0: [114, 120, 125, 133, 118, 190, 109, 125, 133, 83, 148, 103, 91, 165, 168, 96, 124, 86, 106, 157, 131, 128, 113, 177, 146, 141, 143, 87, 131, 119, 146, 101]
1: [140, 152, 134, 90, 145, 108, 111, 115, 130, 112, 113, 147, 175, 127, 115, 124, 155, 172, 158, 156, 108, 109, 159, 68, 86, 67, 112, 153, 126, 138, 144, 116]
2: [123, 127, 100, 82, 116, 137, 126, 170, 137, 90, 174, 163, 136, 166, 139, 103, 142, 154, 128, 118, 138, 175, 157, 122, 119, 141, 133, 95, 149, 91, 165, 116]
3: [120, 111, 127, 141, 133, 110, 135, 124, 151, 136, 157, 112, 133, 135, 116, 113, 127, 142, 126, 109, 135, 167, 106, 133, 164, 151, 114, 112, 154, 124, 122, 134]
4: [126, 131, 169, 143, 126, 175, 138, 138, 122, 133, 117, 117, 120, 100, 151, 144, 132, 154, 124, 138, 139, 126, 117, 152, 126, 147, 88, 135, 167, 111, 111, 161]
5: [126, 167, 121, 113, 95, 107, 137, 162, 127, 164, 138, 148, 105, 134, 138, 115, 139, 70, 83, 106, 123, 163, 120, 152, 155, 129, 170, 66, 163, 128, 130, 130]
6: [144, 116, 175, 86, 127, 165, 105, 126, 118, 122, 131, 119, 142, 104, 158, 130, 130, 137, 141, 158, 139, 113, 121, 132, 102, 83, 121, 123, 148, 134, 108, 133]
7: [143, 109, 123, 152, 163, 99, 155, 126, 71, 185, 100, 137, 128, 68, 117, 174, 112, 135, 160, 122, 113, 98, 137, 141, 81, 114, 146, 212, 110, 164, 114, 154]
8: [113, 151, 110, 142, 124, 135, 131, 117, 130, 126, 122, 121, 119, 147, 102, 145, 126, 137, 120, 125, 122, 120, 135, 117, 141, 138, 119, 130, 111, 121, 137, 118]
9: [124, 100, 119, 177, 158, 139, 140, 92, 140, 136, 147, 83, 115, 155, 123, 117, 110, 108, 133, 168, 134, 99, 99, 174, 162, 155, 132, 162, 122, 133, 153, 95]
10: [157, 106, 143, 98, 146, 93, 131, 146, 95, 165, 128, 143, 158, 95, 118, 158, 133, 151, 153, 124, 125, 125, 134, 114, 83, 82, 158, 155, 135, 143, 120, 144]
11: [139, 121, 142, 129, 129, 165, 123, 162, 105, 116, 66, 148, 127, 94, 104, 173, 131, 187, 131, 121, 122, 72, 145, 81, 105, 134, 103, 158, 101, 103, 86, 159]
12: [129, 110, 154, 134, 143, 148, 106, 107, 120, 115, 109, 106, 136, 107, 129, 132, 128, 122, 145, 143, 140, 116, 119, 115, 116, 119, 132, 138, 117, 160, 114, 125]
13: [141, 94, 138, 146, 153, 138, 92, 70, 116, 65, 115, 119, 104, 190, 142, 91, 125, 91, 146, 166, 124, 99, 127, 148, 125, 105, 155, 115, 102, 166, 143, 91]

[120, 117, 204, 81, 87, 150, 114, 146, 182, 144, 160, 92, 151, 90, 152, 123, 140, 152, 145, 177, 133, 73, 87, 115, 131, 44, 113, 125, 133, 90, 85, 124] 6
[116, 139, 103, 172, 127, 151, 145, 110, 123, 123, 119, 124, 102, 127, 119, 146, 112, 124, 123, 111, 142, 140, 141, 133, 157, 196, 92, 149, 113, 120, 135, 139] 8
[115, 171, 102, 161, 128, 117, 163, 97, 146, 127, 126, 127, 103, 153, 120, 142, 139, 84, 113, 133, 138, 135, 125, 136, 174, 167, 138, 124, 122, 114, 133, 110] 8
[127, 119, 141, 122, 113, 122, 144, 169, 155, 143, 149, 132, 129, 126, 123, 126, 153, 165, 116, 120, 130, 145, 110, 124, 153, 131, 131, 98, 162, 73, 118, 132] 3
[109, 143, 146, 114, 113, 187, 154, 196, 185, 140, 162, 128, 150, 116, 122, 136, 163, 202, 111, 156, 140, 113, 111, 117, 167, 163, 95, 121, 175, 30, 127, 135] 4
[121, 125, 116, 140, 112, 179, 120, 176, 144, 96, 147, 130, 103, 190, 160, 88, 137, 130, 101, 151, 109, 90, 131, 174, 133, 151, 115, 104, 115, 72, 155, 108] 0
[136, 110, 123, 161, 153, 69, 167, 95, 91, 189, 122, 130, 125, 91, 113, 171, 117, 138, 166, 114, 113, 118, 126, 143, 106, 100, 152, 190, 110, 155, 124, 132] 7
[136, 172, 107, 120, 104, 99, 134, 158, 130, 164, 132, 143, 112, 144, 141, 116, 135, 66, 80, 106, 112, 158, 121, 149, 126, 120, 166, 70, 154, 126, 134, 116] 5
[103, 154, 112, 112, 115, 162, 127, 160, 133, 102, 156, 135, 135, 120, 165, 99, 125, 123, 125, 121, 131, 167, 154, 135, 116, 166, 96, 116, 147, 109, 159, 142] 2
[123, 106, 104, 175, 162, 135, 131, 65, 117, 127, 138, 75, 109, 158, 147, 107, 88, 86, 142, 166, 130, 103, 116, 191, 139, 145, 133, 175, 98, 157, 177, 89] 9
[130, 145, 114, 102, 101, 126, 150, 138, 154, 165, 169, 125, 133, 129, 129, 120, 121, 113, 108, 129, 150, 157, 116, 144, 153, 144, 115, 116, 160, 128, 143, 120] 3
[113, 127, 93, 90, 118, 140, 133, 144, 140, 82, 168, 155, 129, 175, 153, 98, 131, 129, 130, 126, 130, 165, 156, 139, 124, 145, 131, 107, 136, 105, 167, 106] 2
[127, 175, 110, 100, 93, 115, 134, 162, 137, 157, 153, 145, 116, 137, 144, 109, 142, 61, 82, 108, 129, 170, 126, 153, 141, 130, 159, 75, 171, 124, 141, 127] 5
[133, 112, 138, 130, 107, 186, 130, 158, 115, 150, 139, 113, 124, 93, 126, 147, 115, 141, 97, 120, 159, 150, 102, 152, 147, 170, 111, 121, 163, 121, 101, 159] 4
[128, 105, 151, 138, 133, 120, 131, 125, 125, 149, 126, 114, 120, 88, 131, 139, 121, 119, 139, 119, 136, 128, 112, 141, 129, 120, 142, 132, 133, 143, 98, 153] 12
[150, 133, 114, 97, 114, 125, 143, 125, 138, 168, 168, 121, 140, 109, 123, 130, 102, 107, 106, 117, 168, 168, 123, 138, 143, 155, 116, 132, 163, 148, 144, 131] 3
[129, 154, 145, 87, 138, 106, 115, 108, 139, 106, 119, 144, 172, 125, 121, 132, 152, 163, 159, 152, 117, 106, 149, 75, 99, 73, 116, 142, 124, 137, 140, 119] 1
[136, 136, 136, 130, 129, 163, 118, 160, 107, 126, 75, 149, 131, 95, 110, 170, 128, 172, 126, 120, 123, 83, 150, 77, 102, 142, 100, 149, 99, 107, 102, 156] 11
[117, 178, 99, 88, 130, 145, 128, 170, 130, 114, 134, 159, 152, 121, 144, 107, 145, 124, 126, 128, 123, 157, 171, 99, 102, 153, 131, 117, 149, 111, 170, 126] 2
[144, 104, 165, 140, 149, 138, 57, 104, 134, 66, 99, 122, 109, 201, 151, 64, 155, 86, 109, 177, 116, 86, 101, 132, 137, 79, 161, 62, 121, 159, 126, 97] 13
[124, 186, 120, 106, 108, 142, 128, 144, 134, 138, 138, 143, 122, 153, 144, 123, 152, 107, 86, 145, 125, 150, 133, 138, 147, 116, 127, 79, 173, 110, 158, 112] 5
